One turning vector, and how many steps it has turned
The counts run from 0 to 582.
[-23.5 -14.4  -7.3  23.0  27.4 -25.5  -3.5  11.3  24.9   1.3  11.5  -3.0
  12.9  10.0  11.4 -25.0  -8.8   3.0   9.4  -2.1  10.5   5.0 -14.8 -29.7
  21.3 -12.4   1.7  14.5  26.7  -1.0   5.2 -20.4 -30.5  21.5 -14.0   0.8
 -21.4  26.8  12.2 -16.8  -8.4  15.4  -9.7   7.6   3.1 -17.1  -3.2   4.0
   5.5  22.4  12.0  29.6 -30.5   3.9   2.7 -28.4  -4.6  -8.9 -17.4 -23.5
 -24.4  17.0   3.5   5.9 -12.6  37.9  25.2] -> 15
[-13.4  25.7 -18.3   2.4  28.6 -36.4  11.2 -12.1  14.1   7.3  -3.8  -4.8
  17.5  14.7  -1.0 -33.6   3.6  20.2  27.4 -17.5  16.8 -13.5  -5.2 -19.8
   4.7 -12.9   7.3  -5.3  27.1  -5.3  29.1  -8.6  -4.8   1.4   3.3  -8.8
 -30.7  26.9   2.8 -40.9 -37.7  16.3  15.2  32.1  -7.8  -8.1  -1.1 -10.3
   2.9   2.6  -7.9  18.2   0.3   9.5 -14.1   7.4  -9.7   6.5  -0.4  -5.0
   7.7   6.3  -5.8  21.9 -21.1  21.7   8.8] -> 284
[ 12.1  25.6  -9.7  -0.5  19.7 -37.6  16.9   0.3  21.1  18.1   1.5  19.3
   9.6  -7.6   5.6 -12.9  -9.7   4.2  15.5  -8.6 -10.1  -3.2 -11.6  11.9
  -1.5  20.5 -33.0  14.7  13.0  28.0  35.4  -2.4  -5.3 -12.3   9.0 -13.7
   1.6 -39.1  -6.4   1.8 -21.1   6.8   7.5 -10.2 -22.0  -3.8 -19.8  17.1
  -2.8  17.4 -11.8   7.8 -17.7 -15.6 -36.6   2.2  -4.6  -7.1  22.5 -14.6
  24.8  10.8 -16.3 -17.6  -5.3  20.6   9.0] -> 307
[-27.3 -20.2 -14.7   1.4  25.1 -40.4  14.7  16.6  17.1  -0.1  21.9 -25.9
  10.9   3.5  -7.8 -14.3 -13.6   4.0  14.1  27.9  24.8 -13.4  -9.4 -34.0
  -1.0   3.2  20.7  -3.2  32.7  -5.9  11.3  -6.9 -11.8  15.1  -4.3  16.8
 -18.7  13.2  -3.0 -16.1 -19.7  15.1 -39.9  -5.7   2.0 -17.6 -10.0  12.3
  29.4  29.2  12.3   4.3  -7.7   0.1   6.7 -13.0   3.8 -14.2 -11.2  -5.9
 -17.6  -8.2   2.1   8.6  -3.1  31.3   8.3] -> 7
[  5.6  30.7  19.7  25.6 -13.4 -11.6  -1.9   7.8  43.7  -4.4  -8.1   7.0
  -9.8  16.3  16.1  -8.0   1.2 -22.0  13.0  -2.8  13.6  15.1   5.0  -5.8
  -4.3 -10.5  -3.5   0.0  22.4  32.9  19.5 -20.1  13.4  16.5  -0.1 -10.3
 -32.3 -11.2  12.3 -10.2  11.8  16.3  -9.4   0.3  32.2  33.9   4.6  15.9
  15.7   3.6  -0.4  18.5  -8.9 -13.3 -32.2   3.2   2.5 -14.6  24.1  -9.3
  22.5  25.4  -8.5  -2.1  -6.4  32.5  10.4] -> 342
[ -2.1   8.4  35.2  34.6 -14.4  14.0   1.3  -0.3  11.5  -7.4  -4.0 -13.3
   6.1  13.5  15.4  23.0 -11.9   7.2 -11.2 -14.6 -25.7   7.9  -1.5  24.4
  16.7   5.4   7.5  -6.9 -24.0   6.8 -27.5   3.7  11.5  19.0  18.5  -2.0
  -8.9  11.6 -17.2  15.2  44.9   0.7 -16.6 -11.3 -11.9  -5.1  -4.0   2.8
   4.7 -20.1  -5.6  -8.1 -46.7   0.0 -25.2   0.6 -11.3  12.0 -11.8  -5.9
  -3.4  25.3 -15.3  -6.0  -7.0  18.6  -0.2] -> 465
[ 14.5  31.3 -10.8  -3.9  11.1 -37.7  11.0  -2.4  21.5  18.0   5.7   0.8
   0.9   4.3  -4.6 -17.3 -11.8   0.3  27.2   1.0  30.5 -15.4  -1.2  -6.0
 -12.1  13.0  12.8   1.9  30.6  19.3  38.1  -1.0  18.4 -10.7  19.1  -4.8
 -19.2 -25.4 -22.4  -9.4 -21.9  15.3  -8.5  -4.1  -4.4  -3.0 -12.9  21.7
   3.5   9.4 -14.4   6.1  -0.2 -10.0 -38.9  24.7  -2.3 -16.2  12.2   5.1
  24.0   5.2 -15.9   1.7  -4.8  24.6  -4.4] -> 315
[-36.8  24.4   3.3  19.2  10.9  -2.5   7.3 -17.7   1.1 -23.9  -7.6 -48.0
   3.9  15.7  19.0  -2.0   6.1  16.4  -3.7   1.8 -21.0  13.3   7.0  -3.3
   8.4  10.0  -6.2 -30.7   2.0  -9.5   9.0  10.0  13.4 -12.7  12.5  14.2
 -17.0  24.7  -5.0 -37.3 -10.3  16.5  -7.2  -6.7  -8.4  15.1 -13.3 -26.4
  19.6  11.1 -20.0 -20.9  12.7   7.7 -16.6  19.6 -12.1  17.6  10.1  12.9
  14.6 -20.3   4.8  28.7 -10.9  -4.9  -1.9] -> 236
[  9.2 -25.6  13.7  22.5 -12.7  -3.9  -3.0   2.2  13.3   2.1  12.8   2.3
  14.8   7.0   0.6  -1.4  -1.5 -11.2  14.0   0.8  14.6 -15.0   1.4 -21.8
  18.5 -10.1  37.7  12.6  11.4  -1.3 -16.0  -6.6  -0.4  18.4   3.6  -8.2
 -33.6  33.3  -2.4   5.9  27.4  -5.8  -0.4  -7.7 -10.4 -28.8   6.0   2.9
  28.4  24.0  17.5   9.8 -39.1 -20.2  -2.9 -16.0  -5.5  -2.1 -45.9  -9.2
 -23.6  17.3   2.0  -1.8   2.3  34.3   3.2] -> 52
[ 14.8   9.1  15.2  32.8  -2.1   2.2  -3.4  12.9  30.2  -4.6  -2.4 -14.2
  -5.0   9.0  22.7  -3.5  -8.5 -15.5   1.8  -6.0   0.1   2.7   5.7  -1.8
  -0.9  12.3   2.7  15.2 -11.3  33.2 -15.8 -16.7  -7.8  31.4   8.0  -1.7
 -14.6 -12.5  -7.9   4.4  30.0  16.4 -25.7   5.5  15.1   1.1  -7.1  24.5
  -4.6  -4.9   5.1  22.5 -42.7  -1.6 -11.1 -13.8  -7.7  -7.8 -11.4 -22.5
  -0.4  34.9 -13.0 -13.6  -7.4  44.9  14.0] -> 64
[ 28.9  10.8   0.8  -1.9 -19.6 -30.6   3.9  26.7  33.1  -1.1  -3.8  24.9
  -5.2  -7.3 -13.9   5.4   7.5 -25.3  25.4 -15.0 -12.0   7.9   9.8  -7.6
  12.4  -1.9   3.8 -12.5  23.6  27.6  30.0 -13.9  10.0 -16.3   1.4  -5.3
 -14.5 -10.8  23.4   6.6   8.2  -5.8  -4.4 -19.8  14.8  14.0  -3.2   3.5
  36.4  19.6  22.4  10.8  -9.1 -31.0 -12.4 -15.7   7.1 -15.8  12.4  -6.6
  20.4  34.5 -20.8 -23.6   5.9  21.6   4.1] -> 337
[ 15.8  35.2  12.7  -4.7  -7.2  -2.6  20.5 -11.3   1.0   1.0 -17.9  -9.3
   0.4   6.0   0.1  15.5   6.2  21.3   8.1 -33.1 -40.1 -16.7   1.1  29.9
   0.4   6.2   6.8 -15.2 -28.2   3.3  -0.7  17.3  30.9 -29.8  22.8 -13.0
  10.9   0.1 -11.2 -10.2  15.5  -0.4  13.7   0.0 -35.4 -10.4 -14.9  -4.6
  -8.5 -15.7  -5.6 -15.2  -7.9  -1.6 -17.1  20.9  -8.9  25.2   1.1  12.4
  27.6  19.9 -17.8  -0.7 -15.2  -3.2  -6.7] -> 194
[ -2.2 -10.9 -32.4 -15.7  13.3 -14.2  21.2   3.9   6.6 -14.4  -0.4 -11.5
   2.9   5.3  -1.5 -11.3   8.3  -0.1  14.0   4.5 -48.7   5.6   2.6 -14.6
  14.5   8.1 -15.7 -20.5  20.7  -9.0  13.2   9.1  -7.8 -31.0 -12.3  18.6
   5.9   5.8  23.4 -23.6 -35.2   4.8  12.8 -10.4 -10.5   9.3 -12.9 -25.6
   7.2  37.1  12.1 -17.8   1.8 -13.6  24.0 -19.0   5.2  12.5   6.0   5.9
  26.1 -12.4   4.4  -6.6  -7.0 -11.1  12.4] -> 250
[-12.0   1.7 -22.2   3.6  12.8 -21.9  10.1  15.9  16.6   8.0  20.3 -13.6
  15.0  13.4  -7.1 -12.6 -14.3  27.8 -15.4  19.4  24.5   0.8  -9.7 -35.8
  -6.9  -8.8  33.4  30.9  23.9  -5.1   4.8  -3.0 -13.8  27.5   2.0  16.4
 -23.8 -22.1  -6.1  -1.1 -25.8  23.9 -33.5   8.0   3.6 -13.2  -8.0  25.0
 -20.1 -11.6   3.6  16.4 -17.4  10.0  24.0  10.7 -10.6  -1.2  -3.6   1.6
   1.9  13.9 -14.3   0.4  -8.9  21.6  18.4] -> 401
[ 19.4   2.2 -11.8 -24.9 -13.1   5.3  36.7  -6.6   9.8 -19.9  -9.9 -37.8
 -18.6  13.3 -13.5   6.4  12.2   5.7  19.9 -10.3 -17.1 -29.4  11.2  11.4
 -12.3  23.4   7.2 -26.4   3.8   2.3  -2.7  12.6  28.3 -34.0  13.5   7.2
   6.7   5.6 -11.9  -6.7  -5.7   7.3 -12.5  -8.0 -18.4   0.5 -12.5   1.0
   3.9  23.0  -0.1 -21.5  -0.8  -9.0   3.7  19.9   0.3  18.5 -16.4  15.5
  33.3 -13.2   1.7  -6.8   5.0  -1.3 -17.3] -> 201
[  7.9   3.8  14.0  19.5 -13.1  12.7   8.4 -14.4   2.8   0.2   0.8 -10.7
 -13.4  23.0  17.2  -3.2  25.4   4.4   3.3  -1.7  -1.0 -18.9  10.1  39.0
 -17.6  10.0  -4.5 -32.7  -6.4  -1.6 -20.9  22.6  32.7  -5.7  23.3 -17.0
 -15.7  17.4 -22.4   7.1  16.3  24.2   3.3   6.2 -17.9   5.6 -11.9  -6.5
  22.1   1.7 -14.2 -11.2 -21.4  12.6 -25.0  12.3   6.7  11.4   4.1  -0.4
  21.9  17.0  -4.8  25.0 -15.8  17.2 -21.1] -> 188
[ 31.6 -15.6 -31.9 -12.7   6.2  12.5  28.7  -7.2   4.3  -0.6  12.3  -6.3
  -1.5  10.4   1.7 -23.5   8.9  -0.4   7.7  -8.8 -34.5 -17.6  20.3   3.5
  -1.1  20.7  -0.6  12.8  -7.9   4.8 -23.6   9.6 -17.4   2.5  22.9  -6.4
  -4.2 -10.7 -23.9   2.3 -10.1  11.5  25.7   5.3 -33.4 -12.2 -16.1   2.1
 -32.1   9.8  -0.4   4.2 -29.3  12.5  30.5   3.6  -4.7  12.3 -22.6  -4.8
  32.4  16.6 -16.0  -2.7 -19.5   9.8  -0.7] -> 172
[  5.1   7.0   3.8  11.7  -1.3 -31.1   6.5  19.1  15.2  24.9  20.2 -14.3
  11.1   3.5   6.4  -9.2 -26.8  15.2  -3.6  18.4  37.8 -19.2 -23.4   1.8
 -23.1  10.5  13.9  21.3  14.5  13.8   8.0  -4.3   6.3  17.3  10.6  -7.7
 -16.2 -34.9 -20.2   7.4  -1.7  22.0 -28.3   7.2  -2.1 -21.2  -3.2  45.8
   3.1  -0.6   7.6  22.5 -21.2  -0.8 -18.4  10.9   0.6  -8.0   9.9  -3.1
   8.3  18.4 -20.7 -13.7  -4.7  36.5   5.6] -> 36
[-29.4  23.8 -18.0  10.0  22.2 -14.0  -1.0  -2.3   1.2   0.7   8.3  -0.5
   5.4  10.0  20.2 -24.6   6.1  13.8  -0.1  20.2  -4.0  15.1  -1.5  13.8
  -1.2   4.4 -36.3  -2.2  12.2   4.5  17.3   6.0  -7.9  -3.5   6.1  -5.2
 -12.7 -15.8 -11.6 -26.6 -42.9  36.5   6.8  12.6  -4.6  20.0 -11.4 -10.7
   1.6   2.2 -27.0   6.1  -2.5  22.7 -12.8  13.7  -3.7   0.6  47.2  -2.6
  30.2   6.3  -6.5  17.2 -30.1  12.0  15.3] -> 266
[ 18.2  12.0  -0.3  -9.1  -3.8   4.3  30.2 -17.3  15.4 -16.5 -18.8 -30.5
   6.6  16.5  -4.6   7.9   2.9   5.2  15.9 -42.7 -50.5 -10.8  11.2  -3.0
  15.1  11.2   9.3 -11.7 -20.0   1.3  -5.8  15.1  10.8 -25.4  11.1   2.7
   0.5  14.6  -1.5 -16.0   0.8  -8.7  30.4 -12.3 -22.0  -7.9  -9.9 -24.8
 -10.8  13.2   0.5 -27.6  -8.0 -18.7  -7.1  16.9 -15.0  33.1 -31.0   7.1
  19.4   6.0  -6.5   7.3  -2.4 -14.9  -9.3] -> 204
[ 24.7 -29.6 -14.3  -2.7  -2.8  -1.0  26.0   6.9   4.3   0.5  19.9 -12.9
  16.3   5.2  -3.7   6.0 -19.7  18.3   1.7  -4.0 -16.8 -19.1  -3.6 -15.3
   3.2   7.5  28.6  32.6  -3.5   6.8 -14.1  14.3  -3.5   9.9   3.5  -0.5
  -1.3  -7.1  -7.7  24.8  13.7 -16.6  -5.5 -24.8 -28.9 -39.3   0.6   8.4
 -15.3   6.8   9.1  -9.1 -43.6 -21.2  14.3  -2.4 -11.7   7.8 -45.5  -8.4
  -6.0  10.9  -6.5 -21.8   3.1   8.6   5.4] -> 443
[ 31.4 -42.6 -27.1 -10.3 -18.7  14.1  20.2   1.1 -11.7   3.8  22.1  15.7
  -1.5   7.9  -5.7  -9.5  22.9  -0.9   3.5  -1.1 -32.2 -17.5  20.3  17.6
   1.2   3.5   1.4  -6.4  -2.8  -5.1 -18.8  24.9   4.9 -20.1  13.8  -5.8
  -9.4  12.5  -7.3  22.5  -4.2   0.8  33.1  -9.5 -29.2 -16.2  -6.0 -19.2
   6.5  26.2  11.9 -20.0 -28.8 -17.3  20.3  -2.8  14.2  26.2 -16.5   1.9
  26.5  13.0  -4.2  -3.2  -5.4  -2.4 -14.0] -> 174
[ 19.9   0.7 -21.1 -14.8 -10.1  12.5   6.9  -0.6  12.9  -4.2   4.4   0.8
 -19.8   9.0  -0.6  -6.1  32.2 -27.0   4.8   6.5 -35.7  13.1  28.4  20.3
   0.7  15.7 -20.6 -28.2  11.7  10.4  -8.8   5.8   9.6 -26.1  22.7   1.2
 -14.3 -19.8  -9.3  -7.4  -7.5  20.7  13.9 -16.1   4.0  31.1  -8.1 -15.4
   6.9   4.7   2.7 -15.2   5.9  -2.4  14.0  17.5  11.3   8.2  30.5   2.4
  55.0  11.7 -16.4  -1.2 -14.1   4.9  -2.9] -> 220
[  0.7  -6.9   0.4   2.9  -6.7  14.4  -1.4  15.4   1.9   3.1   2.3 -11.5
  -6.1  -2.3   0.4  19.9  10.1   4.8 -18.7   8.2 -57.1  24.1   8.6  27.1
  11.7   8.4  -6.2 -13.3  -8.5  -1.1 -29.4  14.9  -8.5  -3.8  25.3  11.8
  -9.2 -29.1  -9.6   4.2  19.4   8.8  -5.8 -20.5  -8.6  12.7  -8.1  -4.5
  -6.0 -31.5   7.8 -14.7 -16.6  -0.5  26.2   7.5  -3.9  10.2  27.9  -0.7
  21.5  28.7 -32.7 -13.2 -24.1  -7.0   8.7] -> 500
[ 16.6  -9.9   2.5  13.4   2.6  21.1   8.6  13.5  11.4   6.1   6.9  -9.1
 -15.8   1.0   5.8  12.6  -0.1 -15.6   2.6  -9.0 -19.9   1.4  18.2  19.6
   6.5  29.2   1.9  -9.7  -6.4  27.8 -29.4   1.8  -8.6  21.3  33.5   0.2
  -8.5 -23.1 -24.5  19.6  34.7   5.3 -27.9 -18.7 -15.2   2.5 -14.4  23.0
  -6.2 -17.1   2.2   8.2 -35.7   8.0   9.4  -2.6  -6.9 -13.9  -5.6 -16.1
  14.9  36.2 -28.2 -19.6 -15.6  27.6   1.1] -> 460
[ 25.0 -10.5  19.3   4.4 -34.2  10.1  -3.2  19.3   7.7  17.7   4.1   5.1
  -1.8  -0.3  -9.3  28.4   1.6   2.6  -2.8 -15.1 -19.5  -0.5   2.2  34.1
  -0.6  -8.6  15.0 -13.5 -13.3   4.7 -24.0  24.5  22.1  -1.4  18.5  -4.8
 -11.3  -4.7 -13.8  25.3  43.7  -3.5 -12.8 -17.8  -9.4  -6.8   5.7   8.3
  23.4 -22.8  17.4  -7.2 -35.7 -18.1  -3.7  -4.6  -1.4  12.9   6.8   5.0
   8.7  42.9 -27.9 -15.3 -10.5  14.4  -3.1] -> 463
[ -8.4 -18.7 -21.0   3.2  22.6  -8.0  20.7   5.3 -20.8   4.7  15.7  -9.9
   1.7   2.3   5.7  -4.0   2.1  19.2 -11.9  24.4 -31.6 -18.1 -10.8  41.9
  -6.0  34.5 -22.2 -19.0 -10.9  -8.4  -4.5  22.9  -4.5 -27.7  11.3   0.5
  16.9 -10.1 -29.3   2.8 -16.4  19.5  -4.0 -13.5 -45.9  -9.9 -21.8  -0.5
  12.6  18.1  -3.8 -14.7 -23.1  10.3  -1.2  -1.6   2.0  10.0  15.7  -4.8
  17.6  -6.5  -8.1  10.0 -16.9   3.6  -4.3] -> 547
[-12.3   5.6  19.4  21.5 -13.1 -19.2 -24.3  27.4  25.9   7.9   0.7  18.7
  14.2  -0.9   1.4  11.7 -10.3   7.9  -0.7  -0.1  -8.8  32.6  -3.9  -5.0
  23.7 -30.9  13.7  -3.0  22.0  -5.2   8.9 -15.3 -10.9  17.4  -9.7   6.4
 -29.6   6.2  30.6  -0.6   8.1   7.3 -18.7  -2.7  27.3  14.5   4.0  -6.8
  21.8 -14.4  24.7  17.7 -12.8 -10.6   3.2 -23.2   2.2   2.8  25.4  -4.9
  -4.7  41.9 -20.6  -3.8 -13.0  21.1  24.7] -> 378
[ -0.9 -13.2   9.5  17.6 -18.8  20.0 -12.5  36.4  18.6  -8.2   5.5 -21.1
 -14.0   9.1   4.6  11.9  20.5  -7.8 -19.2  22.2 -12.1  17.6   6.1  18.2
  -8.0   1.0  14.6 -21.7   3.1   5.2 -31.0   0.2  -6.1  17.9  12.6  13.9
 -23.6  -6.8   5.9   8.4  25.3  30.1 -44.0   3.9  27.3  24.7 -10.3   9.7
  11.7 -17.7  23.5  10.3 -19.4  17.5  21.6  -6.3   4.2   4.8  15.4   0.9
  12.5  33.1 -10.3  -1.0 -12.5  20.3  11.7] -> 103
[-13.4  25.5 -13.3 -10.6  25.0 -19.6  25.9  -6.2  12.2 -17.7 -15.3 -40.2
  10.2  -7.3  -3.9   7.8 -10.3  15.7  11.0 -11.6 -45.1   6.9   4.9  -2.5
  14.4  19.2   0.0 -35.1   7.4 -10.1  18.1   0.3 -10.8 -37.5  11.6  21.7
   5.2   1.8   5.0 -37.4 -24.3   3.1  -9.2 -16.7 -16.5   6.9 -29.4 -14.8
  -1.8   8.9  -7.3 -20.6  12.9  -0.6  12.3  15.7  -8.8  13.1   5.2  10.8
  18.4 -16.4 -11.4   5.3   1.1 -14.1  -0.5] -> 240
[  6.5 -18.8 -16.5  -8.8 -10.1 -27.0   2.3  31.0   5.2  31.2  19.2  14.6
  27.8  -5.3 -19.7   2.8 -23.7  28.6  -2.3  10.2  -1.7  -1.5  -8.9 -26.6
  10.4 -25.9  40.4  19.3  25.0 -18.1   5.6  12.2 -17.9   9.5  -5.7   6.6
 -20.2  -4.6   7.3  12.3  -1.7  -6.9  -0.9  -5.5  -3.3 -28.4   6.0   9.0
  -7.8  -9.8  20.6   4.8 -23.8 -18.3  27.2  -0.9  -4.1  11.9   4.5   1.6
  -1.7  28.6 -27.6 -11.8  -8.1   4.1  19.2] -> 405
[-15.0 -15.2   6.1  23.1 -14.8  12.2   5.2  13.4  -0.8 -19.1   7.3 -40.8
  19.1  26.5  21.8  19.6 -22.1  41.7 -33.4  10.5 -30.7   0.8  -8.2  -1.4
   8.9  -9.3  21.7  18.9 -20.7 -19.1 -15.6  21.9   9.6   2.1 -20.2  23.1
  -3.6  11.7   6.7   3.8   8.6   9.8 -21.9  -9.9  -4.5 -20.8  -8.1 -11.0
  -0.7  -2.5   4.4 -21.7 -28.4   1.0   5.7  16.6 -16.9  37.4  -9.1  10.2
  -9.6  -6.8   6.8   9.1   2.1  -8.1   8.0] -> 119
